(in the rows, 128 means zero)
One turn moves each row of this set onto another row. After a few examples, where does it send each row asked below?
B: [162 137 143 127  85 114 114 121 169 126 147 148  93 132 165]
W: [161 134 139 136  86 100 113 121 156 135 162 150 109 126 165]
F: [135 120 134 111 113 161 143 103 161 123 131  91 157 111 164]
R: [116 139  88 125 116 152 153 113 130 134 135 136  82 132 103]
H: [139 160 115 130 123 137 109 125 106  91 134  76 128 153 103]
U: [137 138 131 117  94 126 157 100 143 138 146 151 166 103  83]
A: [110 119 111 114 101  82 144  97 111 147 138 158 149 113 111]
P: [161 157 152 138 113  91  94 117 139 107 132 157 138 118  79]
S: [141 142 111 111 126 123 102 152 105 153 107  76 141 106 111]
V: [122 130 116 112 133 133 105 171 144 100 115 135 124 154 164]
X: [ 93 119 175 161 115 110 120 125 148  96 128 106 128 110 143]
Q: [131 103 131 145  81 105 144 130  79 156 128 115 114 116 118]
Y: [148 132 102 119 113 163 155 138 123 109 128 161 131 154  95]
D: [ 88 117 171 152 102 114 129 113 147  98 112 110 132 113 152]
N: [130 142 136 158 129 144 121 116 112  80 100 120 147 138  84]
E: [148 114 152 107 152  88  96 117 123 102 149 124 135 111  90]
K: [124 103 148 106 125 102 121 175 108 143 129 118 108 100  91]
M: [130 119 132  99 133 127 109 163 152  97 110 148 121 149 164]
Z: [166 119 106 137 125 138 120 121 109 164 117 109  84 104 114]
G: [128 115 119 117 125 166 148 103 160 136 139 106 150 105 161]

S goes to Z
P goes to N
W goes to X
Where do these go?
M goes to F
R goes to A

One turn moves each row of this set onto another row. After a few examples, where does it send each row asked below?
musa: [178 145 146 164 118 160  88 146 143 142 110 126 147 159 129]
Muzed: [168 129 159 131 133 129  63 148 103 107 146 110 161 124 145]
Nodi: [133 132  96  86 118 140 100  86 154 122 135 132 157 162 134]
gire: [155 105 156 132  73 114 157 134 125 129 157 150 137 140 127]
Budir: [141 113 148 124 124  77 138 149 101 121 149  72 176 126 123]
diri: [120 134 140 151 143  95 102 155 114 151 177  97 137 128 120]
ridak: [158 141 108 133 161 120 132 110 131 148 101 111 160 121 170]
Teza: [147 112 135 109 104  77 129 149 129 112 175 100 175 123 129]
nen: [163 130 163  92 108 114 122 125 125  77 120 123 129 124 124]
kebuk: [103 123 184 149 140 109 124 123 138 142 131  80 134 147 119]
Tupas: [142 120 103 125 117 143 147 171 123 125 102 110 121 152 105]
tira: [154 141 142 131 142 124 163 104 114 130 166 123 144  98 143]
Gudeg: [148 108 118 125 105 104 116 124 164 110 135 122 213 165 122]
vit: [144 121 102 163 125 162 110 181 125 138 136 113 159 158 114]
Zam: [156 135 109 125 138 109 140 113 133 127 193 114 122 174 119]
vanud: [134 131 176 143 144 136 151 127 144 107 155 116 173 194 124]
Rufi: [142 100 101 121  99 157 145  94 130 141 121 126 176 186 130]
piru: [160  92 157 135 100 105 112 154  77 147 144 115 128 139 125]
pog: [181 115 124 124 138 135 112  69 153 123 116 117 182 164 130]
zodi: [ 91 136 137 111 126 129 111 161 105 128 133 130 184 172 147]
Kubus: [166 118 132 152 146 122 123 100 100 139 190  79 172 151 125]
lasen: [139 100 144 137 144 126 103  85 101 132 103 109 161 147  76]
fogo: [104 141 116  91 127 133 145 106 115 129 122 128 125 176 145]
fomo: [128 103 102 141 111 140 101 125 114 176 111  93 176 152 157]
vok: [116 130 137  83 134 139 108 124 110 106  99 142 176 147 107]
pimi: [151 120 159 118 136 121 129 105 142 114  78 125 190 126 117]
Sote: [ 87 127 125 131 118 143  87  99 120 156 158 116 147 174 128]
Tik: [179 130 146 129 111 135 100 156 128 121  83 114 131 170 109]
Gopa: [165 100 142 128 140 120 110 106  80 125 185 103 158 144  95]
Muves: [151 125 136 127 156 109 127 128 137 135 149  70 132 191 164]
Tetu: [148 135 148 131 125 111 187  95 128 117 161 102 158 124 122]
Tedu: [159 108 135 131 140 109  73 113 141 143  99  89 188 133 141]
bogo: [166 136 141 142  87 140 110 128 174 131 102 122 125 159 114]
disa: [110 105 139 124 110 143 145 131 100 144  80 123 179 142 118]
bok: [113 136 116 115 142 143  63 119 124 149 122 121 170 125 144]
Zeva: [135 118 102 160 107 165 131 130 150 141 138 116 123 154  91]
Veb: [129 141 156 126 143 106 163 154 107 107 158 136 149 146  96]
dadu: [181 114 133 152 111 136 127 125 101 155 174 136 132 149 159]
Zibiz: [170 135 142 132 109 144  91  85 151 108 169 124 134 131 138]

Sote goes to zodi
dadu goes to piru
musa goes to Tik
Where do these go?
Tetu goes to Kubus
vanud goes to Muves
Muzed goes to nen
Gudeg goes to ridak
Rufi goes to fomo
pimi goes to pog
diri goes to Veb
vok goes to Nodi
vit goes to Tupas
Gopa goes to Teza

